One turn sends every row of this set to another row. A few are shown first. Where does it send the rows asked after them?
bomi: -0.62 -2.44 +1.79 +1.35 -1.16 +0.75 +3.68 +3.76 +0.83 +1.39 +0.09 -0.40 +1.72 +0.24 -0.46 +1.40 +0.30 +2.03 +1.74 -1.88 +1.07 +1.12 +0.82
gel: -1.46 -0.21 -0.29 -0.05 +0.47 -1.72 -0.85 -0.95 +0.77 +1.21 +0.47 +1.75 -1.12 -1.53 -1.94 +0.80 -1.06 +1.34 +0.32 -0.77 +0.62 -3.08 +1.43
Vuv: -0.10 +0.01 -0.11 -1.79 -0.17 +1.02 +0.10 +0.06 +1.28 -0.50 -3.48 +2.13 +0.49 +0.62 -0.59 +0.45 -0.11 +2.90 +0.90 -2.31 -1.51 -1.09 +0.62
Bir: -0.53 -0.20 +1.53 +0.98 -0.53 +1.42 -0.83 +1.07 +1.53 -1.11 -1.58 +3.56 -2.29 -0.56 +0.47 +0.79 -1.47 -0.23 -1.17 -1.82 +0.64 +1.15 -0.24
Puz: -0.77 -2.64 +0.58 -0.56 +0.42 -1.88 -0.48 -0.90 +0.91 +0.17 -0.61 -0.09 -1.97 +0.60 -0.42 -0.02 +0.46 -3.67 +0.42 -0.82 -0.18 +1.32 +3.01
biz: -0.66 -0.33 +0.49 -0.04 -1.70 -0.15 +1.52 +0.80 +2.89 +0.61 -1.01 +3.13 -2.00 -0.36 -0.95 +2.32 -0.84 +0.68 +2.70 -3.18 -2.11 -0.92 -0.71
kipi: -1.27 -0.97 -0.59 -1.40 -0.90 +1.91 -0.90 +1.80 +1.29 +1.27 +0.03 +1.22 -0.43 -0.41 -1.92 +0.47 +1.59 +2.46 -1.60 -1.51 -1.91 +1.76 -0.80
baneg: +0.20 -1.76 -2.77 -0.64 -0.58 +0.71 -1.52 +1.54 +0.29 -0.19 -0.80 +2.33 -0.09 -1.66 -0.28 +1.66 -2.17 -0.13 +0.17 -2.48 +0.51 -0.60 -0.30
Dab: -1.75 +1.01 -0.13 +0.56 +0.12 -1.84 -0.38 +0.02 +2.03 -1.15 +0.20 +1.95 -1.35 -1.70 -1.40 +0.35 -2.01 +0.20 +2.31 -1.21 -2.84 -1.45 +1.49
mazip: -0.35 -0.99 -0.29 +1.22 -1.63 -1.14 -1.16 -0.79 +2.45 -1.19 +2.10 +1.88 -3.05 +0.04 -1.89 -0.50 -0.50 +0.46 +0.67 -0.34 +0.10 +0.28 +0.55
Vud: -1.67 -2.55 +0.65 -0.56 -2.30 +0.38 -2.13 +2.10 +1.43 -0.49 +1.26 +3.28 +0.04 -0.31 -0.83 +1.24 -2.16 +1.63 -0.13 -1.22 -0.98 +1.03 -0.57
begik: -0.70 -1.37 +0.20 +1.61 +2.10 -1.82 +1.13 -0.23 -0.08 +0.83 -1.45 -0.51 +0.04 +0.81 -1.25 -0.70 -0.36 -2.45 +0.39 -2.36 +2.49 +0.91 +1.38
dem: -0.78 +0.96 +1.92 +0.52 +1.10 +0.06 +0.84 +1.86 +2.55 +1.51 +0.76 +0.88 -1.07 -0.75 +0.10 +2.71 +0.19 +2.71 -0.76 -1.16 -2.29 +0.74 -1.22
madi: -1.13 -2.51 -0.74 +0.20 +0.33 -1.33 +1.06 +4.25 -1.33 +0.69 +0.54 -0.81 +0.03 -2.57 -1.27 -0.06 -0.19 -1.14 +1.61 -0.31 +0.23 +2.27 -0.77
pum: -1.08 -2.82 +1.18 +1.73 +2.29 -1.09 +2.34 +1.99 +0.64 +1.58 +0.32 -0.51 +1.53 -0.18 -0.49 +2.02 -0.65 -0.72 +1.98 -2.67 +2.29 +0.19 -0.41
kugu: -1.55 -0.72 +1.66 +1.17 -0.72 -0.17 +0.26 +0.84 -1.85 -0.58 -0.96 -0.82 +1.10 -2.40 -0.59 -0.06 -2.16 -0.71 -1.26 +0.20 +1.63 +0.63 +1.27
Zisug: -0.76 -1.84 +0.95 -1.06 +0.86 -2.42 -0.81 -0.56 +0.77 -0.10 -1.49 -0.82 -2.01 +0.23 -0.45 +0.19 -0.07 -2.91 +1.57 -1.39 -0.09 +2.33 +2.98
lugiv: -1.53 -0.39 +3.91 -1.45 -0.04 +0.02 +0.50 -0.67 +1.94 -0.63 -1.31 +0.45 +1.91 +1.73 +0.40 -1.43 +0.23 +0.68 +1.39 +0.55 +0.16 +1.92 +0.53
zuk: -1.16 -1.50 +0.19 -1.89 -0.44 +0.92 -2.23 -0.53 +2.71 -2.20 +2.36 +0.47 +0.39 -0.43 -1.42 +0.33 -0.82 +1.15 -0.46 -1.23 -1.30 +1.66 +0.28
Las: +0.31 +0.86 -1.06 +0.72 -0.64 +1.07 +1.96 +0.64 +2.20 -1.83 +0.86 +1.78 +0.98 -0.30 -1.30 +1.42 -3.46 +0.15 +1.04 -2.37 -0.92 -0.46 +0.37
rad: -1.21 -1.85 +2.39 -0.84 +1.28 -2.32 -0.32 +2.48 +0.31 +0.15 -0.84 +0.37 -0.23 +0.25 -1.78 -1.38 +1.69 -1.58 +3.63 +0.25 -0.08 +1.32 -0.87
sul: -0.76 -2.02 +2.34 +1.16 -1.07 +1.94 +3.47 +2.83 +0.53 +2.42 +0.02 -1.20 +0.80 -0.19 -0.41 +1.47 +0.37 +2.12 +1.78 -1.66 +0.24 +0.64 +0.54
beki: +0.59 -2.41 -2.60 -0.75 -0.16 +0.01 +1.11 -0.46 -0.50 +0.73 -0.19 +0.21 -0.87 +0.24 -1.19 +0.47 +2.36 -1.76 +1.02 -0.46 +0.05 -0.74 +2.18
Zogub: -1.98 -1.02 +2.61 -1.84 -0.05 -2.65 +2.31 -0.88 +0.33 +0.26 -1.24 +0.41 +1.78 +1.18 -1.16 -1.09 -0.61 +1.27 +1.53 +0.24 -0.67 +1.82 +2.03
duk: -0.91 +0.27 +2.33 -0.39 +1.73 +0.98 +2.10 -1.51 +1.91 -0.21 +1.45 -0.39 +1.46 -0.42 +0.18 +0.87 +0.09 -1.99 +1.31 -1.78 +0.99 -1.08 +1.69
keb: -1.68 +1.78 -0.25 +0.69 +1.39 -1.34 +0.41 +0.80 +1.72 +0.70 -1.90 +1.54 -1.89 -0.66 -0.68 -1.10 -0.55 +1.42 +0.89 -2.72 -1.73 -1.32 -0.49
Nasuf: -0.39 -1.04 +1.79 -2.04 -2.04 -0.11 +0.31 +1.56 +1.35 -1.13 -1.18 -1.31 -0.73 +0.66 -0.86 -0.91 +0.58 -0.85 +1.52 -1.03 -1.35 +2.83 +4.10
fubis: -1.70 -0.03 -0.13 -0.86 +3.36 +0.22 -0.17 +1.42 +1.33 +0.73 -1.14 +1.21 -0.33 +0.17 -0.04 +0.54 -1.44 +2.48 +0.15 -2.09 -1.42 +0.29 -2.18
nuges: -1.10 -2.74 -0.48 -1.92 -1.94 -3.34 +2.27 +2.17 +1.23 +1.27 +0.47 -0.45 -0.52 +0.15 -1.24 -0.64 +0.29 -0.08 +3.38 -1.61 -1.40 +1.97 -0.39
mizod: -0.28 -2.48 +1.59 +0.39 -0.06 -0.68 -2.17 +1.81 -0.27 +0.23 -1.12 +0.27 -1.58 -0.47 -0.32 +0.13 +0.84 -1.28 +2.88 +1.53 +0.72 +1.91 -1.16
voru: -0.46 -2.02 +0.97 +2.47 +1.96 -0.13 +2.40 +1.26 +1.06 +2.24 +0.82 -1.04 +1.37 -0.38 +0.22 +1.64 -0.20 -0.43 +2.65 -1.95 +1.76 -0.33 -0.30
puv: -1.33 -0.85 +0.72 +0.07 +0.58 +1.88 -0.22 +2.77 +1.57 -0.29 +0.56 +2.48 -0.20 +1.37 -1.19 -0.02 -1.64 +1.94 -0.71 -1.27 -0.81 +1.90 -2.43
davo: -0.65 -1.60 -0.05 +1.74 +1.82 -1.42 +0.81 -0.77 +0.61 +1.42 -0.47 -0.30 +0.92 +0.34 -0.34 -0.78 +0.13 -2.74 +0.56 -1.95 +2.31 -0.47 +1.62
nel: -0.69 -3.06 +2.27 -2.67 -1.97 +1.76 +1.03 +2.98 +0.82 +0.55 -0.22 -2.17 +0.09 -0.09 -0.59 +1.44 +0.66 +1.30 +1.73 -1.33 -1.87 +1.31 +1.90
givap: +0.22 -0.28 +0.66 -1.23 +2.35 +2.00 -0.95 +1.48 +2.09 -2.76 -1.21 +1.90 -1.02 +0.51 -0.84 +1.20 -0.73 -0.08 +1.92 -0.75 -1.71 +0.60 -0.88
geg: -1.42 -0.87 +3.38 +1.03 +0.73 -2.17 +0.31 +1.45 -1.00 -0.09 -1.36 -0.01 +1.28 -1.51 +0.99 -0.65 -0.64 +0.65 -0.31 +0.11 +1.50 +2.18 +0.79
sede: -1.88 -0.68 +0.51 -0.21 -1.84 -2.16 +4.99 +0.20 +1.63 +0.89 -0.34 -0.50 +0.79 -0.23 +0.69 +0.64 -1.26 +1.11 -0.52 -1.72 -1.21 +0.83 +0.97
Zalu: +0.62 -1.50 +1.60 -1.61 -1.11 +2.66 +0.88 +2.38 +0.89 -1.24 +1.78 -1.64 -0.36 +0.52 -2.09 +0.85 +1.34 -2.26 +1.13 -1.73 -0.80 +0.52 -0.04
pavu: -0.96 -1.82 -0.95 +0.22 -0.83 -1.85 +1.90 +3.46 +0.61 -0.16 +1.21 -1.97 -0.43 -2.44 -0.91 +0.99 -1.09 -2.34 +1.50 -1.90 -0.54 -0.20 -1.15
sim: +0.24 +1.94 -0.05 +0.48 +1.96 -0.53 +0.44 +2.27 +2.09 +0.44 +1.12 -0.17 +0.25 -0.40 -1.77 +0.18 -0.07 +1.40 +0.78 -1.38 -0.53 -2.78 -0.76
Duf: -2.55 -0.92 +1.79 -0.66 -1.61 -1.71 +3.46 +1.52 +0.56 +0.05 +1.05 -0.81 +1.77 -1.83 -0.33 -0.38 -2.36 +0.23 -0.29 -1.97 -0.03 +2.53 +1.21
sasas: +0.26 -2.16 +2.61 -0.30 -2.58 -0.98 +0.75 -1.19 +1.36 -0.76 +0.53 -0.15 -1.50 +0.03 +1.96 +2.04 +0.54 -0.64 -0.94 -1.87 -0.30 +0.93 +2.16
Razav: -1.13 -2.98 +1.98 -2.28 -1.88 +0.88 +1.55 +3.43 +1.06 +0.54 -0.15 -0.85 +0.70 -0.56 -0.58 +2.02 +0.50 +1.37 +2.75 -1.02 -1.44 +1.95 +2.78
fesi: +1.29 -0.96 +1.25 +1.22 -0.65 +0.41 +1.48 +1.26 +1.35 +2.27 +0.15 -0.50 -2.08 +0.35 +1.28 +1.03 +2.36 -0.05 +2.47 -2.09 +1.21 +0.07 -1.12
pep: -0.55 -0.65 -1.39 +0.38 -2.63 -0.72 -1.55 +1.22 +1.12 -1.78 +0.74 +2.33 +0.34 -0.62 -1.84 -0.48 -1.97 +1.15 +1.06 -0.62 -1.79 -0.51 +1.63
buka: +0.11 -2.11 +1.83 -1.99 -1.74 +0.06 +0.21 +0.92 +1.36 -1.49 -0.46 -1.70 -1.27 +1.36 -0.41 -0.35 +0.42 -1.17 +0.21 -0.59 -1.91 +2.36 +3.49
Vig: -0.09 -1.63 +1.28 -1.45 +0.06 +2.50 +1.51 -0.34 -1.51 +1.78 -0.59 -1.00 +0.94 -0.29 +0.02 +2.81 +0.12 +1.97 -0.19 -0.51 +0.24 +0.51 +1.52
rel: -1.94 -2.47 -0.49 -3.14 -0.15 -0.89 +2.31 +1.25 +1.99 +1.79 -0.78 +0.41 +0.40 +1.10 -1.45 +0.02 +1.71 -0.19 +3.28 -0.52 -1.91 +0.71 -0.72

duk -> beki
Vud -> puv
nuges -> Duf
Now find these:
sim -> gel
mizod -> lugiv
nel -> sul
bomi -> pum
givap -> Vuv

